In the rows, zero is written as 128.
A single turn carries every row of the set below to another of its rows. Some are shown first; where does it send the rows asked next?
j767: [152 173 147 134 114  78 130 147 125 137 127 129]
j760: [121 175 124 145 114  94 163 150 104 159 140 154]
j965: [143 120  95 108 111 121 125 167 125 108 129 157]
j805: [153 105 132 142 148  90 124  94 116 141  96 137]
j74: [106 155 118 132 118 126 169 171 121 155 146 110]
j668: [111  88 104 141 152 135 164 117 112 161 111 118]
j941: [ 99 140 142 136 105 114 152  97  92 144  95 126]
j309: [136 123  92 111 111 121 133 164 118 113 133 169]
j203: [103 101 121 147 149 100 152 159 158 121 137  96]
j547: [139 102 150 144 140  64 129 114 145 125 128 118]
j706: [117 115 132 162 138  62 154 107 120 146 135 162]
j447: [131 116 131 122 137 142 116 190 103 142 118 129]
j654: [120 125 123 131 136 139 129 185  88 153 120 156]
j89: [ 89  98 114 155 143 100 181 125 122 155 146 134]
j513: [145 122  95 110 109 114 125 161 122 108 133 167]
j327: [134 119 140 151 144  62 127 140 155 109 125 122]
j605: [148 125 144 123 134 120 100 179 103 136 109 143]
j476: [ 90 132 138 133 107 130 156 108  99 142  98 108]
j419: [109  85 131 139 144 102 154 135 151 137 139  90]
j76: [ 83 115 106 164 147  96 176 151 133 140 142 141]
j910: [141  85 125 129 152 120 132 113 133 139  99  95]
j695: [112 131 124 168 144  59 149 133 130 128 132 165]
j365: [113 140 152 133 104 108 136  96 103 133  90 114]
j488: [135 118  90 110 111 128 134 168 123 112 135 158]
j580: [123 107 111 153 148 106 154  96  98 161 104 160]
j843: [139 134 133 133 134 117 113 173  85 146 112 170]
j63: [104 131 147 127 107 123 142 107 110 134  94  94]
j285: [138 153 138 122 119 110 136 167 143 136 132  88]

j447 goes to j654
j419 goes to j89
j488 goes to j309
Where do these go?
j941 goes to j365
j760 goes to j767
j76 goes to j695
j668 goes to j580

A single turn carries every row of the set below to another of its rows. Some are shown first; where does it send the rows asked next?
j337: [137  98 141 111 174 131 193 161 154 114 121 100 191 119 151  97 115 174]
j147: [136 127 137 182 169 125 143 173 145 171 108 119 158 118 136  91  92 124]
j302: [131 104 159 132 146 132 147 157 177 148 111 129 134 138 150 150  68 147]
j331: [162  80 140 115 144 151 150 147 157 147 109  77 160 131 144 104 186 142]
j214: [129  77 142 139 167 186 131 165 152  96 134 113 180 114 113  94 136 156]
j332: [119 122 163 130 133 206 156 138 168 149 140 116 154 141 114 114 117 141]
j775: [135 114 146 180 124 157 110 139 171 143 139 153 166 142 153  78 101 150]
j571: [143 124 153 161 139 161 107 144 185  92 159 124 144 128 146  82 127 181]
j658: [143 108 167 155 153 120 151 137 137 110 114 123 119 128 127 143 168 147]
j141: [158  78 140 139 187 148 115 196 164 121 111 124 186 109 151 106 111 154]
j70: [156 143 190 116 193 152 130 172 185 130 148 116 163 119 141 125 123 155]
j699: [186 126 134 135 124 157 145 178 120 131 111  89 147 123 111 144 130 150]
j451: [169 126 172 147 168 132 153 164 153 102 124  82 152 104  99  81  92 154]
j4: [158 128 134 159  98 102 116 130 165 144 127 107 139 142 153 138 134 137]
j649: [132 119 148 174 157 169 164 145 184 131 104  95 111 122 139  73 141 152]
j585: [139  78 119 130 143 118 144 156 126 164 113  93 172 134 137 127 152 125]
j597: [110 133 163 133 150 121 123 121 125 133 144  94 157 158 120 101 140 124]
j250: [126  99 124 123 167 139 191 163 147 144 115 112 198 126 158  97 110 160]
j716: [191 113 183 148 147 148 146 151 142 170  92 136 167 131 139 111 153 122]
j578: [125 100 134 121 172 152 195 152 164 131 117 107 186 125 163  87 138 168]
j863: [170  72 162 107 157 101 146 148 139 125 115  84 175 122 126 117 150 140]
j144: [148 159 142 173 118 133 147 141 199 108 107 126 175 122 158 125  99 142]
j199: [168 105 183 114 128 125 131 120 160 148  91  90 148 163 146  86 107 134]
j490: [158 149 131 116 152 137 107 170 157 146 121  63 138 150 163 112 137 150]
j458: [179 135 153 143  86 148 124 120 166 137 138  91 156 140 125 107 152 139]
j378: [144 162 151 169 110 157 154 128 193 101 119 120 184 122 136 111 111 140]
j21: [172 119 149 153 129 134 100 165 167 111 143 126 171 127 142  92  69 171]
j797: [154 174 155 167 135 138 141 145 193 100 126 122 193 115 145 117 114 140]
j944: [184 143 175 146 127  97 106 134 164 133 147 110 172 129 137 117 149 134]
j626: [126  48 138 152 151 162 139 155 167 121  94 136 161 127 145 102 110 148]

j250 goes to j797
j332 goes to j147
j944 goes to j331
Where do these go?
j626 goes to j21
j699 goes to j597

A single turn carries every row of the set below to another of its rows. Some are shown first; where does it send the rows asked next?
j583: [105 134 135 122 112 159 116 118 184  96 111 167 109 133  85 114 135 142
 110 121 119 131 145 125 111 135  98 137 119 182]
j924: [125 114 129 109 113 110 127 102  86 150 142 157  83 128  97 130 172 150
  93 165 142 142 137 107 124 122 125 149  80 109]
j743: [133 153  71 135 133 125 126 108 182 122 130  72 143 129 123 140 129 152
 142 145 117 122 120 118  96 135 102 147 122 159]
j753: [ 47 105 128 140  97 138 139 125 115 148 159 133  86 129 137 143 142 112
 113 111 118 129  92 128 125 131 104 132 134 154]
j930: [114 109 155 103  91 107 128 123 122 119 157 129 179 150 110 151 170 132
 128 144 131 128 122 132 121 100  86 113 106 107]
j301: [124  80 128 118 128  75 119 132 124 142  94  77 144 132 143 132 153 129
 123 101 114 109 102 104 125 132 113 149 111 129]
j504: [102 164  93 119 116 136 115 105 161 137 133  94 126 125 122 146 137 127
  96 117 141 131 108 119 141 131 124 131 139  55]
j996: [138  96 141 128 132 107 133  94  99 156 153 151  94 120 100 143 161 139
 101 156 157 147 119  92 127 129 125 166  89 109]
j386: [109 134 120 125 110 108 127 118  76 142 132 140  64 124 106 126 175 145
  86 143 126 139 126 108 113 117 128 132  85 104]
j939: [117 206 157 106 130 131 138 122  93 129 139 152 119 122 138 141 139 130
 165 126 136 143 150 135 114 138 128 135 119 138]
j497: [121 180 160  93 152 119 136 121  93 136 131 142 130 116 140 126 142 138
 160 125 139 143 168 131 121 148 136 163 120 151]
j641: [ 60 118 150 135  80 130 140 125 104 143 160 149 102 145 123 139 137 126
 107 128 106 130 125 147 133 111 121 101 127 145]
j549: [131 106 138 155 141 105 137 104  97 152 150 130  81 110 112 149 158 126
  99 128 149 146  98  85 118 129 128 159  99 102]
j477: [132 173  93 129 124 124 130 124 164 101 147  86 156 133 111 139 131 159
 139 158 109 135 144 132  94 121  93 111 117 147]
j657: [115 122 154 135 127 156 123 114 190  97 129 166 127 130  83 123 130 138
 112 119 128 137 144 120 114 132 100 145 128 177]
j866: [128 147 117  74 134 111 109 129 133 119 113 112 138 119 106 132 120 150
 106 149 135 147 153 112 154 154 105 111 109  70]
j207: [140 153  98 121 140 111 130 123 165 108 140  81 166 129 111 129 130 167
 136 159 109 135 160 129 101 128 103 129 115 156]
j472: [111 208 136 118 117 145 135 107 109 142 132 148 103 126 145 151 140 118
 168 116 142 131 119 131 110 139 132 147 126 138]
j12: [117 168 140 101 153 121 133 107 110 154 120 132 119 115 151 126 144 131
 160 116 146 131 148 124 123 155 146 192 129 159]
j849: [112 186 124 117 131 139 133  97 119 158 121 135 103 122 153 142 144 120
 165 109 147 124 118 124 116 149 142 181 132 150]
j257: [ 73  70 134 127 125 122 136 123 117 155 141 129  90 119 140 139 124 117
 124 115 127 132  96 108 138 159 100 154 125 172]
j190: [119 172 112 104 110 123 113 120 142 124 119 108 129 131 111 143 122 141
 102 135 128 137 132 123 148 132 120  96 122  53]
j553: [ 91 123 107  94  68 125 116 122 126 124 134 125 139 151 121 150 182 126
 130 137 129 112  88 130 109 110  75 118 101 115]
j213: [127 172  75 138 120 131 128 116 175 110 141  81 142 133 119 146 131 151
 142 149 113 127 119 125  92 126  94 123 121 151]
j114: [ 93  93 172 116  97 109 139 123 100 149 142 155 115 144 117 133 115 141
 115 144 107 134 149 139 150 125 127 105 113 155]
j5: [117 122 160 156 140 145 127 122 189  98 122 146 124 123  92 123 122 132
 109  97 119 136 138 114 112 132 112 144 135 174]
j934: [102 140 129 133 116 152 115 126 178  97  94 150  95 131  95 109 130 140
 105 104 106 125 140 122 107 136 108 132 122 181]
j903: [102  63 160 111 126 103 135 123 107 155 131 142 109 128 126 133 109 133
 126 136 120 135 131 114 153 154 114 138 113 172]
j568: [142 141  85 124 146 112 126 114 174 120 130  71 158 128 119 129 127 163
 137 152 115 127 146 119 105 137 107 152 119 165]
j686: [ 99 132  88 101 144 131 113 107 163 140 135  90 135 111 124 135 145 129
  98 121 156 136 115 107 144 154 112 168 138  73]
j136: [114 130 125 153 129 106 133 120  83 144 137 124  61 113 116 138 167 130
  89 121 130 142 103  95 109 122 129 139  96  98]
j104: [136  82 168 118 128  76 129 130 121 129 131  99 182 137 124 140 153 135
 125 122 121 125 129 117 131 114 111 133 111 116]
j536: [116 121 103  72 156 116 109 121 146 128 123 101 143 107 115 127 134 144
 104 140 152 146 143 103 153 168 100 156 119  82]
j705: [109 132 144 155 133 143 122 130 181  97 101 137 104 124  98 113 123 134
 105  89 106 128 137 116 108 134 117 136 131 176]
j816: [ 97 106  91 102  92 107 111 127 128 139  94  93 117 140 142 137 171 123
 128 111 117 101  77 112 112 131  91 139 105 129]

j753 goes to j257
j207 goes to j477
Where do these go?
j549 goes to j996
j5 goes to j657
j553 goes to j816
j12 goes to j497
j504 goes to j686

